In the rows, zero is written as 128.
Each named move below is a turn or a mirror, shown by a few rows before and after it. Which moves, in which order, take the first row of each later pair to the second? The first pair is answered.
Q_869 (before |-> after):
[155 126 111 137 145 133 124 131  96 131 110] |-> [117 135 137 113 104 137  91 125 122 133 135]
[135 112 154 124  77 152 119 145 173 152 137] |-> [179  98 125 149 134 147 152 152 146 148 105]
[155 115  99 122 190 125 149 152  97  92 140] |-> [ 90 136 142  85 111 135  90 137 146  96 183]
[177 143 101 138 139 131 135 124 134 147  92] |-> [137 154 129 116  88 135  97 115 162 146 123]
Q_667 (before |-> after):
[213 168  95 145 105 133 113 122 101 152 129] |-> [123 100 142 182 150  76 136  84 138 177 129]
[152 121 109 120 176 130 133 145 100  95 141] |-> [127 104 124 129 188 114 137 132 111 103 139]
[121 120  79 147 125 130 153 137  83 178  69] |-> [ 94 110  89 150 123 128 150 136  86 180  72]
[131 164 112  96  51 155  93 125 127 128 135] |-> [198 132 130 157  93 122 149 108 153 165 136]
Q_159 (before |-> after):
[ 98 165 114 103 164 124 102 143 124  90  94] |-> [124 176 132  93 146 127  89 140 143  85 126]
[195 147 152 130 124 125 131 120 150 148 134] |-> [160 138 110 144 119 128 153 123 126 167  79]
[ 61 115 153 133 118 123 135 134 148 131 138] |-> [ 79 117 164 123 110 122 123 132 155 125 152]
[120 136 107 126 116 118 108 148  80 129 137] |-> [125 131 118 120 123 118 107 147  89 119 145]
Now pairs of rows:
Between the rows of a pair lie 2 to 4 moves.
[200 150  97 139 129 153 131 147  89 116 117] |-> [ 84  96 107 173 132 111 152 116 115 165  82]
Q_869, Q_159, Q_667, Q_667
[154 103 119 142 173 109 153 128 129 115 115] |-> [108 146 108  99  94 147 101 140 129 114 114]
Q_159, Q_667, Q_667, Q_159
[141  73 144 188 175 115 169  93 111 159  90] |-> [112  80 148 142 211 124 144 114  73  98 109]
Q_159, Q_667, Q_869
[159 139 108 127 145 145 143 146  88 124 117] |-> [104 135 102 123 129 142 139 145  86 135  96]
Q_869, Q_159, Q_869
[168 155 103 123  90 152 135 133 138 139 116] |-> [149 159 105  97 109 157 119 141 116 106 132]
Q_667, Q_667, Q_159, Q_667
[125  86 206 155 149  90 166 125 123 124 131] |-> [187 159 172 111  80 149 120 157  98  96 141]
Q_667, Q_667, Q_869
[109 126 181 110 123 112 126  91 162 111 183] |-> [198 134 153 132 141 124 152 103 144 113 172]
Q_667, Q_667, Q_869
[152 143 139 135 144 167 140 162  90  81 117] |-> [ 81 101 171 170 129 127 157 126 138 134 107]
Q_869, Q_159, Q_667, Q_667
[106 162 162 107  93 138 107 134 143 111 159] |-> [151 167 165 114  96 147 115 133 142 114 166]
Q_869, Q_159, Q_869
[160 150 160 120  70 135 103 120 179 147 164] |-> [220 147 110 141 142 140 146 143 124 131 119]
Q_869, Q_667, Q_667, Q_667
[117 126  96 130 199 166 173 154  84 100  93] |-> [154 104 177 164 156 129 175 101 187 156 155]
Q_869, Q_667, Q_869, Q_667
[189 150 101 126 122 152 132 137 108 117 116] |-> [186 152 128 110 121 149 114 135 122 107 152]
Q_667, Q_667, Q_159, Q_667
[180 122 101 124 139 137 157 161 112 139 106] |-> [152 103 105 140 129 124 171 142 134 167  92]
Q_869, Q_667, Q_869, Q_159
[169 112 150 162 149 121 174 101 129 124  91] |-> [119 136 187 115  79 138 115 101 158 109 132]
Q_159, Q_869, Q_667
[193 161  71 121 115 175 136 144  93 120  92] |-> [235 154 126 136 109 157 135 122 148 139 145]
Q_159, Q_869, Q_667
[104 113 160 120 158 108 120 131 137 113 162] |-> [100 112 140 111 170 114 121 143 117 102 144]
Q_667, Q_869, Q_667, Q_667
[140  81 136 186 172  88 172 107 146 161 117] |-> [189 168 138 109  79 153  89 134 143 120 173]
Q_159, Q_869, Q_667, Q_667
[ 87 120 166 133 139 102 132  98 150 141 158] |-> [165 156 117 155 104 138 149 113 138 171 121]
Q_159, Q_159, Q_667, Q_667
[161 123  93 149 162 134 146 135 111 132  95] |-> [181 139  93 144 138 150 134 135 118 135 107]
Q_667, Q_667, Q_869, Q_667
[172 116 135 135 145 146 121 124 120 111 139] |-> [156 104 134 146 161 133 129 120 121 120 133]
Q_869, Q_667, Q_667, Q_869
[ 41 145 126  82 104 176 124 134 164 121 125] |-> [ 51 150 126  71 118 179 120 139 149 101 137]
Q_159, Q_869, Q_667, Q_869
[ 67 120 130 121  83 127  99 106 115 135  96] |-> [101  92 104 153 137 112 140 110  89 139  66]
Q_667, Q_667, Q_667, Q_869
[129 158 131 111  77 152  96 127 153 136 149] |-> [ 75 137 102 103 128 148 107 142 104 110 114]
Q_869, Q_667, Q_667
[213 185 134 129  94 154 104 152 151 141 156] |-> [211 144 152 136 187 126 127 146 128 103 174]
Q_667, Q_667, Q_869, Q_159
[ 69  84 132 110 116 136 120 122 151 107 128] |-> [158  97  93 151 118 142 157 133 149 145  87]
Q_159, Q_667, Q_159, Q_667
[113 122 103 125 121 131 144 130 111 145  88] |-> [ 88 120 143  98 115 127 117 127 128 124 126]
Q_869, Q_667, Q_159, Q_869
